Rotation paths and how fast each direction turns (deg/step)
Each turn is a multiple of 5 degrees from 10 to 175, or 0.
Each row of a path follows its step; steps can be skipped.
path 1
step 0: [-11 -10 -12  -9 -13 -26 -19  19 -19 -36 -36   8  19   6 -11   7  -5  12
  12  39 -20 -14  13  23 -41 -15   3 -11 -19  10 -10  -6  -1  10   9 -28
  -2  -4   0 -21 -33   1  22  -3 -29  -8   0 -13  -2   4 -16  -8   7  -6
  25 -12 -17   8 -16]
step 3: [  9  16  -9 -13  32   0  -9   6  18  10   7 -17 -35 -15  12  -4 -27  -3
  -3  -8 -15  14   8  14 -27 -28  -2 -12 -20 -23 -17 -38   1  17   4   2
 -50 -24  -1   3  -8  21  -8 -12 -38   4  -1  -6 -16  -8  -7 -12  -7  22
 -13 -17 -16  -6  10]
step 11: [-14  -5 -19   4 -22  14   7  -1  14  38  -4 -11 -32 -26  -5 -14  -1 -22
  36  20 -19   3  25  21  12 -23  -8  12   7   2   0  25   2  -4  23 -10
 -19   7   5 -34   9  12   0  -9 -33  -4  13  -6 -23 -15  -7   7  23  17
  18   5  34 -17   3]
step 14: [-26  21 -23  48  10  11 -13 -20  -6  -9 -21 -19 -21  23  11  10   2  10
  22 -26   1   2 -10  10 -13  15 -32   3   7   0  19   4 -27  15   9 -30
 -23  20 -16  13  15  -2 -13  -5   6 -13  12   3 -18 -26 -10  -7 -21 -27
   7  -6  -1 -32   5]
step 23: [  4  -5  11 -11  24  -9  40  13 -31 -10 -12  -5  -1  -6  -3 -31  -3  -8
   6 -39 -42   2  -3  13 -21   7  26 -21   7   8  -9   9   5   8  23  -9
  -3  25 -27  -3   3  10   1 -23 -22  11   2 -14 -16  -5   0 -10 -21 -18
  36 -19   3  18  14]
step 28: [  4   2   9  26  20 -29  -2 -15 -43  11   4  49 -19   5 -16   4  27   4
   8  -4  -6 -20  12  -9 -33  12   2   0  -4  -9  -4  -9  -3 -28 -10   8
  -9  -1 -28  -3  -4 -10 -24   6  12   2  -1 -37 -12   8  -8  35  14   9
 -12  15  -3  32  11]
step 29: [ 37 -13  20   7 -17  -9  -1   3   9  38  14  12   2  15  10  18 -25 -20
  14   2 -30  -7   0 -14  -6 -17 -22  -2   5  -3 -13  -1   5  13  -1 -11
   8  -8  10 -17  15  33 -26 -25 -20  11 -12   5 -42  14  24 -24 -21   4
  36  -6   4  17 -13]
step 31: [ -1  -8 -20  16  15   1  -1  19 -31 -18  -6   3  14   9  -7 -13   1   2
 -18  -9 -24   9  11  -3  31 -35 -25  -2  24 -20 -28  -2  43  -4  -4  13
 -21   5 -23 -26  14  -2  17   4 -22 -12 -15 -27  11 -19  -3  -3  29 -15
  17  15  19  22  -9]
step 32: [-46  -9 -25   0   3 -19   5  13   8 -19 -21 -23 -14  -5   7   1 -24   0
  17   8  -7 -30   5  38  15   6 -11 -26 -17   1 -18  21 -20   8  18  -3
  14  -5  11  21  33  26 -19  16   8  -7  -9  -2  -3  10  18 -42   6   6
  20  -3   1 -14 -16]
Directions:
[-10   7   0   2  -3   0   9   2  -1   2   3  -5   0  -4   3  -4   0   1
   2   5   5   1  -7   0  -4  -4   5  -1   0  -7  -5  -1   0   4   7   8
  -3   6  -8  -2  -3  -1   3   1  -1  -4  -4   2  -2  -2  -1  -8   0  -3
   2  -1  -4  -7   2] | 35
[-5 -9  3  4  8  5  7  2  0 -5  2 -2 -2  2 -2  1  2  4  4 -7  4  4  1  1
  7 -2  4  0  5  2 -2  1  3  4 -6 -1 -5 -7  1  5  6  7  5  4  2 -3 -1 -5
 -1 -7  2 -1 -6  1  7 -3 -4 -3  1] | 40
[-7 -8 -3 -2 -3 -2  3  0 -6  6 -4  0 -6 -6 -2  4  1  8  3  5  3  3  3 -1
 -6 -3  8 -3  4  7  3  5 -2 -9  5  1  6  0  3 -2 -3 -1  4 -2 -3  3  1 -5
 -2  4  6  3  0  3  3  3 -1  2 -3] | 65
[  1   2   0  -2   1  -1  -7  -5  -8  -6   2   5 -12   2   0  -2   1   2
  -1   3   0  -3  -5   6  -1   4   1   4  -1  -1  -2   1   5  -3   4  -6
  -4   6  -1   5  -1   1   3   0  -5  -1  -7   5   1  -8   0   6  -6  -2
  -1   3  -9   1  -6] | 155
[ 6  0  1  0 -4  3  5 -4 -2  5  8 -3  1 -5  7  4 -1  1  1  4  1 -4  5 -1
 -1 -3  1 11 -4 -2  4 -1 -5 -2 -2 -1 -4  1 -5 -5  3 10 -3  0  4  5  2 -9
 -3 -5 -2  4 -2  5 -7  2 -6 -2 -1] | 45
[ -6  -3   4   1  -1  -6  -5  -4   6   7  -1  -3  -2   5  -2  -5  -3   5
 -11  -1   6  -2   4   2   1   3   0   7   6  -4   8   2  -6  -5   3  -5
   3   0   0  -2   6   4  -3   1  -1  -4  -7   5   2   0   2  -5  -1   0
   0  -4   2  -6   3] | 140
path 2
step 2: [ -3   3  -9  -7 -17   3   9 -18   9  -3  13  23  14  -1  -2 -17  27  38
   3  19   4  17  15  -5  11   2  -8  -6 -20   3  21  -2  17  -6 -24 -21
  -2 -37  23 -15 -11  14  -7  11 -20   0  -1   7  -3   0  32  -2 -12   6
   2  15  28 -14   3]
step 7: [ 14  -1  11 -19  11  -1  23  13  17  22 -18  20  19 -18   2  -4   0  -6
 -15  -3   7   5 -20 -14 -11  10  25  12  11  15   9   7 -10 -13  16   8
  -4  36 -15 -10   7   7   3  31 -17 -17  13   7  -4  -6 -14  -2  27 -20
  12  31  -6   0  -6]
step 11: [  6 -11  15 -21   8  -4 -19   3   9  10 -17   4 -12  -5  15  27 -17 -13
  -2  15  -8  42 -12   7 -18  -5  -9   7   2 -11  15 -25 -17   6  -3  23
  11   9  -3  15   6  30  -6  -5  -4   5  -2  10  23  -2 -24   2   0 -15
  13  14  39 -24  -1]
step 13: [  2 -15  11  10   0 -15  16 -32 -23  25  16   7 -37   1  -2   9  30  -1
   1  -3   3 -14   0   0  11   3  14   0   7 -25  20  30 -12   2 -34  13
   3  23  14   6  -4 -19  14  -7 -10  11   1  -6  11  -5  -8 -14   7  -2
  -7 -24   2  -3 -11]
step 17: [-25 -13   5  11  24 -43  -4  -4 -18  12  37   3  -6   0   0  14  19 -13
   0  16 -13 -13  -3  11 -12 -25 -17   9 -24  13  14  13  -4   5 -11 -28
  -8  -7  25   5  18  -8  -7   6   1  12 -16   2   0  22  -1  -1   4  -8
  13   8  -9  10  20]
step 21: [-17 -21  13  29  13 -18  22 -13   8  22   1  19  16  -1 -31  -7  -7   9
  -1   2   5  10   8  -4  10   7   5  10 -16  -1   3  18  -3  -8 -21 -22
  -7 -22  -2 -23 -10   5  21   5   2  17   8 -13 -11   5  17 -10 -29 -11
 -29   9   7 -25  24]
step 26: [ 19 -14  20 -17   4  16  28 -25  -7  30 -13  10   9   0  28   5  14  -7
 -25  10  -2  -1  18 -14  -4  23  10 -12  10 -16   5   8 -12 -13 -11  31
 -22  14   5   6   6  -4   0  19  -9   5   5  -9   0   4  -2   9  18 -12
  30 -21  -7  24 -15]
step 29: [  7   0   9  20 -10 -34   8   2  -1  16   5  -6  -3  33   9  22  22  42
 -10  23  10  -3   7   3  -1  -3 -15   2 -21  -7  12  -8  -4  15   4   9
  23 -18  28   5 -26  -9   8  -3   8  19   4  12   5  -7   4  -5 -11   2
 -12 -32   1  18   4]
step 30: [  3  -5  17 -13  16 -11  -7 -11  17  32  11  -5  -6   0  25   8  16 -13
   4   6  -4  -9   9  31  -5 -18 -12   7 -18  11  29  11  -2  -2   6  20
  -2 -16  21  28 -15  17  -1   7 -18   3  -4   5 -13  20 -19  17  11  -8
   9  20  35   8 -13]
Directions:
[  2   5   0   0   1  -1  -2  -2   1   1   6   6  -2   5  -2   0  -5   3
  -2   4  -1  -1  -5   8  -3  -2  -4  -5  -7   3  11  -8   3   2   6   0
   3 -10  -5  -4   6   6   0  -2   2   2  -1   2   0   6  -3   0  -1   3
  -7  -2  -2   8   0] | 55
[ 6 -5 -7  6  8 -3 -6  0  0  8 -6 -2  3 -5 -4  4  1 -1  5  2 -6 -5 -7  2
 -6  7  0  0 -5  4  5  6 -1  4  1  1  1  5 -4  3  0 -6 -4  2 -3 -2  1 -4
  0  3  4 -1 -2  0  4  0  3  6 -6] | 110
[ 1 -6  7 -2  4  6 -2 -4  2 -7  1 -9 -3 -4  1  3  5 -6 -1  1  4  0 -8 -4
 -8  1  8  1  1 -6  5 -1  0  1  3 -1 -5 -9  0 -1  4 -6  2 -7  1  2  2 -5
  5  4 -2  1  7  0  1 -1 -2 -2 -1] | 55
[  0  -6   0   0 -10   1   1  -5  -3   5  -4  10   4  -3   3  -3   4  -3
   6   7  -3  -1   0  -3  -1  -4  -1   6   3  -1   4  -5  -3   1   5   0
  -5   4  -4   4  -6   0  -2  -8   7   2  -6  -1   3  -4  -1   6   3   6
  -3  -6   2   1   1] | 25
[ 5  1  3  3  7  9  6 -3 -4  4  1  3  2  6  0  5  1  5  1  4  5 -2  4  6
 -2 -5 -7 -5  0 -6  2  5 -3  1 -4 -6 -8 -2  2  1 -6 -8 -2 -2  0  0  1  5
 -4  5  0  6 -2  0  1  3 -2 -4 -4] | 90
[-3  3  0 -4  2  1 -3  2  3  0  4  5 -3  2 -1  0  3 -1  5  4  2 -2  1 -3
 -3 -6 10 -1 -3 12 -6  2  4  5  4 -6 -2  2  5  5 -5  3 -2 -5 -6 -4 -1  6
  2  3  5  0  8  0  0  9 -2  4 -2] | 140
[  4   4   0  -4  -4   0   1   0  -7   4  -5  -1  -2   5   2  -3  -4   3
   2  -5  -2  -2  -5  -4   5   6   5  -6   1  -2   3  -3   0   5   1   2
  -1 -10   3   7  -2  -7  -9   1   1  -1  -3   2  -1  -2  10  -5   3  -4
  -3  -3   0  -2   5] | 110
path 3
step 12: [ 14  -4  -2  19  31  12   5 -19  17 -16  12  -4   8  15  16  13  -3   0
  -5   6  -1  -6 -23  -1  28  14 -13  -1  15 -13   6 -23  19  19 -12 -13
   6   4 -15  10  27  -8 -28  10  10 -27  -4  12  20  25 -10  -7   9 -15
  -7  -9  21  23  -9]
step 13: [ 21   8   0  38 -10  -7   0   3   5  -3  14   3  11  -2  -3   8  24 -36
  16 -19 -10   5 -18  11  10 -14  -5 -18   0  14 -28 -25 -19   4 -37  -4
   4 -14  25  -4   8   5  -3 -15   8 -10 -17  -1  10  -5   5 -11  23   0
  -6  22  -5  17  -3]
step 18: [ 24 -15  -5 -13  -1  10  12 -11  17 -34 -12  25  -5  25   4  -1   1 -37
  13  -6  -4  -2 -12   4   8 -28  17 -13  -2  -9  13   4 -37 -20 -16  -3
  25  10   2   7   7 -19  20   4  -6  18  22   8 -13  16  15   3   6   3
   2  -7  -9  13   3]
step 26: [ -4  19 -13  -8  -8  23  32   4   2 -13  31   0  -5   4  -1 -12  -6  14
 -14  26  12  17  15  13  15  12  16  15 -11 -21 -23 -13 -12   7   3 -10
  -7 -16  14  -5  10 -23 -26 -26   8 -11  12  28   1   1 -12   2  -1  -7
  12  -2  10  24 -22]
step 27: [ 22  -1 -19  24  16 -17 -17  -2 -16 -10  28  12 -11  22  29  -7  -8  -9
  17  -1 -14   2  -3  -5  22  23   1  17  -5   2 -11  -3  -4  14   8 -15
 -28  -3  24  18  25  -6 -25  -7  -3  -9  -1 -15  23  18   8  -1  -7 -17
 -22  -1   0   3  -7]
step 29: [  9  21 -32  27  -6  28  -4   3  10 -16   9   8  -4   4   0  16   1   5
  20 -19 -15 -19  -6   7 -13 -13  -6  -3 -13  12  11  10 -32   6 -28  -7
  -1   2  19   1   5  -2  -7  -3  27 -25  -2  20  11  17  14   5  15  -1
 -10  20 -12  36  -3]
step 30: [ 13 -29  -9   5  14   3 -15 -27 -14  44   1   2  -8   2   0  22 -15 -14
  10  13  14  -6 -17  -1   7 -33   6   2  14 -11  -8 -16  -2   4  -7  -7
   0  -6   5   7  18  -5   1  17  11 -25  -5  17  26  -2 -23  18  16  -6
   3  -2 -13  33 -23]
step 32: [ 12 -10   8  -7   1  15  13  -4  20   6   3 -10  12   7  -1 -11 -34 -22
  20  11 -10  -8 -10   3   9 -14 -13   1  -4 -27   4  13 -17  -5  -6  -9
 -24 -11  29  15  10   5  29  -3  18  19 -11   7  23   1 -17   2 -12 -14
 -42 -10  -8   7  18]
step 34: [ 24   6   3   5   4  -1  10 -25  41  -5  14  10 -15  -8   7 -10  14 -27
  15  -9   4   2 -14  36   8  -8  -7   2 -18   6   6   2 -10  -8   1  -6
   7  22   6  36  12 -10  29  -4  19  11  14  -2   7   3  15  12  22  -7
  25  -8  -6  -3  14]
Directions:
[ -8   0   2   2   6  -2   5  -1   0   6   0   0   5   1  -4  -6   5  -1
   9  -4   0   0   2   0   0  -5   2   3   4  -4   2  -7  -1   3  -4  -4
   0   5   0  -2   1   3   7   2   3   2   6  -4  -6   3   4  -1   6   3
  -2 -12   6   2   5] | 20
[ -6   4   1   7   2   2  -4  -2  -7   4   5  -2   4   4  -2  -3   4  -1
  -2   0 -10   1   5   1  -5   1   5   5  -4   6  -3   3   1  -4  -4   1
   5   4   4   4   6   7  -3   1   4   1  -6  -4  -4   1   2   3  -1  -4
  -4   8  -5  -7  -1] | 175
[ -1 -12  -3   4  -4  -3  -1   4  -6  -2  -1   1  -4   1  -3  -3  -3  -5
  -6   1   2   6   3  -4   8  -9   2  -5   3  -2  -4  -5  -2   0  -5   1
   7  -4  -4   2  -3   8   5   1  -5   0   1  -5   2   0   2  -3   1  -5
  -5   1  -2   0  -6] | 145
[ -5   6   2  -2   4   1   2   3   6   2  -1  -3   0  -8  -4 -10  -5  -3
   5   2  -1  -1  -1   4   5  -5  -3   2  -9   3   2   1   1   4   0  -2
  -4  -3  -4   1  -7   5   0  -6  -7  -6   0   4  -4   0   2  -1   1  -2
   0  12   0   2   1] | 120
[  0  -6   0   5   5   3   2  -5  -3  -4   0   1   2  -5  -1  -8   3   3
   4   3   3   4   0  -7  -2  -2  -7  -2  -7 -13   1   0   6  -1   3   2
   0   3  -4  -2   5  -6   0   4   5   2  -5   0  -2  -5  -4   0   0  -7
   3   4  -7   3   3] | 160
[ 3  4 -6  1 -6  3  0 -9 -2  8  7 -4  1  5 -1 -6 -1  0 -4  2  5 -4  5  0
 -8 -5  4  3  0  0 -1  0  4  2  4 -1 -4  1 -3 -6 -9  0 -1 -2 -3  1  7 -2
  4 -2 -9  0  3 -2 -1 -3 -4 -2 -5] | 70
